Some points, one per row:
[1.4 0.8 0.8 0.4 0.2 1.4 1.  1.4 0.  0.4 1.  0.8 1.2 0.2 0.8 1.4]
[0.6 1.2 0.4 1.  1.2 1.  0.6 1.  0.6 1.  1.2 0.2 0.8 1.2 1.6 0.2]
[1.4 0.8 0.8 1.6 1.  1.  0.6 1.  1.4 1.8 1.  0.8 1.4 0.8 1.6 0.6]
[1.  0.6 0.4 1.2 0.8 0.6 0.8 1.2 0.6 1.6 0.6 0.4 1.  0.4 1.2 0.6]
[1.6 1.8 1.  0.8 0.4 1.4 1.2 1.8 0.4 1.  1.4 0.2 1.6 0.  0.4 1. ]
[1.6 0.8 0.4 1.  1.6 1.  1.  0.  0.6 1.2 0.4 0.6 1.2 1.6 1.  0.6]
[0.4 0.2 0.4 1.2 1.  0.8 0.4 0.8 0.8 0.4 0.6 1.  1.2 1.  0.8 0.6]
[0.4 0.4 0.8 1.  0.8 1.2 0.2 1.  0.2 1.4 0.8 1.  1.2 0.  0.4 0.6]
[1.8 0.4 1.6 0.  0.6 1.2 1.8 1.2 0.2 0.  1.  1.2 1.8 0.8 0.4 1.8]
[0.8 0.6 0.4 0.4 0.4 1.4 1.4 1.  0.4 0.2 1.2 0.6 1.4 0.4 0.8 1.4]
[0.8 1.6 1.4 0.2 0.2 1.6 1.  1.4 0.  0.4 1.8 1.6 1.6 0.4 0.2 0.8]
[1.6 1.2 1.  0.4 1.4 0.6 0.6 0.8 1.  0.4 0.8 1.4 0.4 0.8 1.8 1.2]
[1.2 1.  0.2 0.6 1.6 0.8 1.2 1.  1.2 0.2 0.8 1.  0.2 1.2 1.4 1.4]
[0.8 1.  1.8 0.8 1.4 0.8 0.2 0.8 1.6 1.2 1.  1.6 0.8 1.2 1.4 0.4]
[0.6 0.8 1.4 0.4 0.6 1.2 1.  1.2 0.4 0.6 1.4 0.6 1.8 0.4 0.6 0.8]
[0.8 0.6 0.8 0.2 1.  1.2 0.2 0.8 1.6 0.6 0.6 0.8 0.6 1.8 1.6 0.6]
[1.8 1.8 0.4 0.6 1.8 1.8 1.8 0.  1.2 0.4 1.6 0.4 0.  1.8 1.4 1.8]
[0.8 0.4 1.2 0.8 1.  0.4 1.2 1.6 1.2 1.4 0.8 0.6 0.8 0.6 0.8 0.4]
[0.4 1.  0.4 0.6 1.  0.8 0.4 0.8 0.4 0.8 0.8 0.6 0.6 1.  1.2 0.6]
[0.4 1.2 0.4 1.6 1.6 1.4 0.4 0.8 1.6 0.8 0.8 1.  1.6 0.8 1.6 0.4]
[1.8 0.6 1.  0.8 0.  1.  1.6 1.6 1.  1.2 0.6 0.2 1.  0.6 0.8 1.8]
[0.4 0.4 0.6 0.6 0.6 0.8 0.4 1.  1.  1.4 0.6 1.2 1.4 0.6 1.  0.8]
[1.8 1.6 0.6 1.6 0.  0.2 1.8 1.4 1.6 1.8 0.2 0.4 0.2 0.  0.8 1.8]
[0.6 0.6 0.6 1.  1.4 0.2 0.2 0.8 1.6 0.8 1.4 0.4 0.6 1.8 1.4 0.8]
[0.8 0.8 1.  0.6 0.6 1.2 0.8 1.  0.4 0.8 1.2 1.  1.2 0.4 0.6 0.8]
[0.8 0.6 1.4 1.  1.  0.6 0.8 0.8 1.  0.6 0.6 0.4 1.  1.2 1.  0.6]
[0.8 0.8 1.  0.8 0.4 1.4 0.8 1.  0.4 0.6 0.8 0.4 0.6 0.6 0.6 1.2]
[0.2 1.2 0.8 1.2 0.  0.4 0.8 1.2 1.6 1.6 0.2 1.2 0.8 0.6 1.6 1. ]
[0.6 1.2 0.8 0.4 1.4 1.  0.4 0.6 1.6 0.6 1.4 0.6 0.4 1.  1.6 0.4]
[0.8 0.2 1.4 0.8 0.6 0.6 0.8 0.8 1.2 1.  1.4 1.  0.8 0.6 1.2 0.4]
[0.8 0.6 0.8 1.  1.  0.6 0.8 1.4 0.6 1.6 1.  1.  0.6 0.6 1.  0.6]
[1.6 1.  1.2 0.2 1.  1.4 1.4 0.6 1.8 0.  1.6 1.2 0.  1.4 1.6 1.8]
[0.  0.6 1.2 1.  1.  1.  1.  1.  1.2 1.6 0.8 0.8 1.  0.6 0.8 1. ]
Here are 38 more points, each followed by its number:
[1.  0.4 0.2 1.4 1.  0.8 0.6 1.  0.6 1.  0.8 0.6 1.2 1.  0.2 0.4] 0
[1.6 0.4 1.4 0.  0.8 0.6 1.6 0.8 0.4 0.  0.8 1.6 1.  0.6 0.4 1.6] 1
[0.4 0.4 0.8 1.4 1.2 0.2 1.2 1.2 0.6 1.4 0.4 0.2 1.2 1.4 0.2 0.8] 2
[0.4 0.8 0.6 1.2 1.2 1.  0.6 1.2 1.  1.  1.2 1.  0.6 1.  0.6 0.8] 3
[0.2 0.6 0.2 1.4 0.4 0.6 0.6 1.  1.2 0.8 0.6 0.4 1.4 1.6 1.6 0.6] 4
[0.4 0.4 0.4 1.4 0.8 0.8 0.8 1.2 1.6 1.2 0.2 0.8 1.2 0.4 1.2 0.8] 5
[0.6 0.2 0.8 0.4 0.6 0.8 1.2 1.2 1.2 1.  0.2 0.8 0.8 0.2 1.4 0.8] 6
[1.8 1.4 1.6 0.2 0.4 1.6 1.8 1.6 0.2 0.  1.8 1.4 1.8 0.2 0.4 1.4] 7
[1.  0.2 0.8 1.  1.  0.6 0.8 0.8 1.2 0.6 0.4 1.4 1.  0.6 1.6 0.6] 8
[1.4 1.4 1.4 0.2 1.6 1.8 0.6 0.2 1.8 0.8 1.4 0.6 0.2 1.6 1.2 0.4] 9
[0.8 0.4 0.  1.  0.2 1.2 0.8 1.2 0.2 1.6 1.  1.2 0.6 0.6 0.6 0.6] 10
[1.  0.4 0.6 1.4 1.2 0.4 1.2 1.2 1.6 1.2 0.8 0.4 1.  1.4 0.8 1. ] 11
[0.6 0.2 0.4 0.8 0.6 0.6 0.6 1.  1.4 1.2 0.6 0.6 0.8 1.  1.  0. ] 12
[1.  0.  0.6 1.  0.8 0.6 0.8 0.8 1.2 0.8 1.  0.4 1.  0.6 1.  0.8] 13
[0.8 1.2 1.2 1.2 1.4 1.  0.8 0.4 1.2 1.  0.4 0.2 0.8 1.8 0.4 1. ] 14
[0.4 0.8 0.6 1.2 0.4 1.2 0.4 0.8 0.4 1.4 1.6 0.8 1.4 0.2 0.4 0.6] 15
[1.  0.6 1.2 1.  1.  0.2 0.2 1.  1.8 1.2 1.  1.4 0.8 1.  1.6 0.2] 16
[0.8 0.8 0.8 0.4 0.6 0.8 1.2 0.4 1.2 0.6 0.4 1.  1.2 0.4 1.6 0.8] 17
[0.2 1.  0.8 0.6 1.6 0.6 0.2 1.  0.4 1.  0.  0.6 1.  1.  0.4 0.2] 18
[0.8 0.6 0.4 0.8 0.6 0.4 1.2 1.  0.2 1.4 1.  0.4 0.8 1.2 0.4 0.6] 19
[1.  1.4 1.2 1.4 0.4 0.2 1.  0.6 1.2 1.4 0.6 1.  0.8 0.8 1.6 0.4] 20
[0.6 0.8 0.6 1.2 0.4 0.8 0.4 1.  1.4 1.8 0.8 0.8 0.8 0.8 1.2 0.8] 21
[1.6 0.6 0.8 1.4 1.  0.6 1.2 1.2 0.6 1.6 0.8 1.  1.6 1.4 0.8 0.8] 22
[1.2 0.4 0.4 1.  0.6 0.6 1.  0.4 0.8 0.8 0.8 0.8 0.2 0.2 1.2 1. ] 23
[0.6 0.4 0.8 1.2 1.  1.  0.4 1.2 0.8 1.8 0.8 1.  0.6 0.6 0.4 1.4] 24
[0.4 1.2 1.  1.6 1.8 0.6 0.4 0.6 0.4 1.4 1.  0.8 1.  1.2 0.6 1. ] 25
[0.6 0.8 1.2 0.8 1.6 0.6 1.  0.4 0.4 0.6 0.8 0.8 1.2 0.4 0.8 0.8] 26
[1.  0.8 1.6 0.6 1.4 1.2 0.8 0.6 1.8 0.6 1.4 1.4 0.4 1.4 1.6 1.4] 27
[0.6 0.2 0.4 1.  1.6 0.8 0.6 1.  1.  0.4 0.8 0.6 1.  1.  1.  1.2] 28
[0.6 0.8 0.6 1.  0.8 0.4 1.  0.8 1.6 1.2 1.2 0.4 1.2 0.6 1.2 0.8] 29
[1.6 1.2 1.6 0.  0.4 1.8 1.6 1.2 0.4 0.  1.8 1.6 1.8 0.4 0.4 1.8] 30
[0.4 1.  1.6 1.6 0.8 0.  1.6 1.  0.  1.6 0.  1.4 1.6 1.6 0.2 0.6] 31
[1.  1.2 0.8 1.4 1.6 1.  1.2 0.2 0.8 0.8 0.6 0.6 1.  1.8 0.8 1. ] 32
[0.6 0.4 1.4 1.  1.  1.2 0.6 0.4 1.6 1.2 0.6 1.2 1.2 0.6 1.2 0.4] 33
[1.  1.2 1.  0.4 0.6 1.4 0.8 1.  0.8 1.  1.  1.  1.4 1.2 0.8 1. ] 34
[0.6 1.4 0.8 1.2 1.8 0.4 1.4 1.  0.4 1.  0.2 0.6 1.4 1.4 0.6 1. ] 35
[1.8 1.6 0.8 0.2 1.4 1.6 1.4 0.  0.8 0.4 1.8 0.8 0.2 1.6 1.4 1.8] 36
[0.8 0.4 1.8 1.6 1.4 0.6 0.8 1.2 0.4 1.4 0.4 1.8 1.2 1.4 0.  0.6] 37
Which of these numbered points is nearest to each point below, looking only along the 6 directions in which the first points spread most? Its number follows each.
[0.2 0.8 0.2 1.  1.8 1.2 0.8 1.2 1.4 1.  0.6 0.6 0.8 1.2 0.8 0.6] > 4
[1.8 1.4 0.6 0.2 0.4 1.4 1.4 1.6 0.6 0.  1.4 1.2 1.8 0.  0.2 1.8] > 7
[1.8 0.4 1.4 0.2 0.8 0.4 1.6 0.8 1.  0.2 1.2 0.8 1.  1.  1.6 1.8] > 1
[0.2 1.2 1.  0.6 1.  0.6 0.6 1.  0.8 0.4 0.4 1.  0.6 0.8 0.4 0.2] > 3
[0.4 0.4 0.4 1.  1.  0.4 0.4 0.6 0.2 1.4 1.2 1.  0.8 1.2 0.8 0.2] > 18
[0.6 0.8 0.6 1.8 0.4 0.4 0.4 1.2 1.6 0.6 1.  0.8 0.8 0.6 1.2 0. ] > 21
[0.4 0.4 0.2 0.8 1.4 0.8 1.  1.2 1.4 0.6 1.4 1.2 0.2 0.8 0.4 0.2] > 3
[1.  0.6 1.4 1.4 0.8 1.  0.6 0.8 0.2 1.2 0.4 1.8 1.2 0.8 0.2 0.6] > 37
[1.6 0.8 1.4 0.  0.8 0.2 0.8 1.6 0.6 0.4 0.2 1.2 1.2 1.6 0.  1. ] > 1
[1.  0.2 0.8 1.2 1.2 0.4 0.8 0.8 0.8 0.8 0.6 0.8 1.  1.  0.6 1.2] > 13
[0.2 0.4 0.8 1.2 0.8 0.8 1.  0.6 0.4 0.6 0.6 0.6 1.  0.2 0.8 0.2] > 18
[1.4 0.4 0.2 1.4 1.2 0.6 1.4 1.  0.6 1.4 0.6 0.2 0.4 1.  1.4 1. ] > 11
[0.4 0.4 0.8 1.  1.6 0.8 0.6 0.8 0.4 0.8 1.2 0.6 0.8 1.2 1.2 1. ] > 28
[1.2 1.4 1.8 0.  1.4 1.6 1.6 1.  1.6 0.  1.8 1.6 0.  1.2 1.8 1.4] > 27
[1.2 1.4 1.8 0.  0.  1.8 0.4 1.  0.  0.2 1.8 1.8 1.8 0.  0.  0.8] > 7
[0.4 0.8 0.8 1.2 1.8 1.2 1.4 0.4 1.8 0.6 1.6 1.  0.6 1.8 1.4 0.8] > 9
[0.8 1.2 1.4 0.4 1.  1.6 0.8 1.2 1.8 0.4 1.6 1.4 0.4 1.6 1.6 0.8] > 27
[1.2 1.6 0.6 1.  0.  1.  1.2 1.8 0.4 0.6 0.8 0.2 0.8 0.2 0.8 0.8] > 10
[0.2 0.2 1.6 1.8 1.2 1.  1.2 0.6 1.8 1.8 1.2 1.6 1.  1.  1.6 1.4] > 16
[0.6 0.2 1.6 0.2 1.  1.  0.6 1.  0.2 0.4 0.6 1.2 1.  1.6 0.  0.4] > 26
